array([[ 69.2,  49.9,  17.7, -44.8],
       [ 69.3, -16.2, -37.1,  43.2]])
|
[ 69.2, -16.2]

array([[ 77.8, -21.8],
       [ 46.5, -25.6],
       [ 47.0, -32.2],
       [ 12.6, -27.9]])
|
[ 77.8, -25.6]

array([[  3.4,   5.4,  48.0],
       [-15.7, -64.2, -29.3],
       [-33.5, -29.2,   5.9],
       [-34.9, -35.4,  14.1],
       [-26.1,   3.6, -20.2]])
|
[  3.4, -64.2,   5.9]

array([[ 40.1, -29.0,  -2.4, -72.4],
       [-11.2, -18.4,   7.0,  61.4],
       [-27.7,  12.9, -14.3,  19.9],
       [-39.4, -26.7,  -1.7, -39.1]])
|
[ 40.1, -18.4, -14.3, -39.1]

array([[  3.9,  14.5,   2.1,  57.5],
       [ 48.1,  -4.5,  19.6,  18.8],
       [-10.5,   9.3, -27.8, -19.2],
       [ -4.7, -36.5,   1.1, -15.7],
       [ -1.2,  13.3,  -7.8,   2.9]])
|
[  3.9,  -4.5, -27.8, -15.7]

array([[ 12.4,   0.3,   5.1, -47.0, -78.3],
       [ -7.6, -15.0, -34.8, -23.1,   2.5]])
|
[ 12.4, -15.0]

array([[ -7.0,  -4.5],
       [ 30.9, -26.8],
       [ -9.3,  15.9],
       [ 66.0, -29.9]])
|
[ -7.0, -26.8]
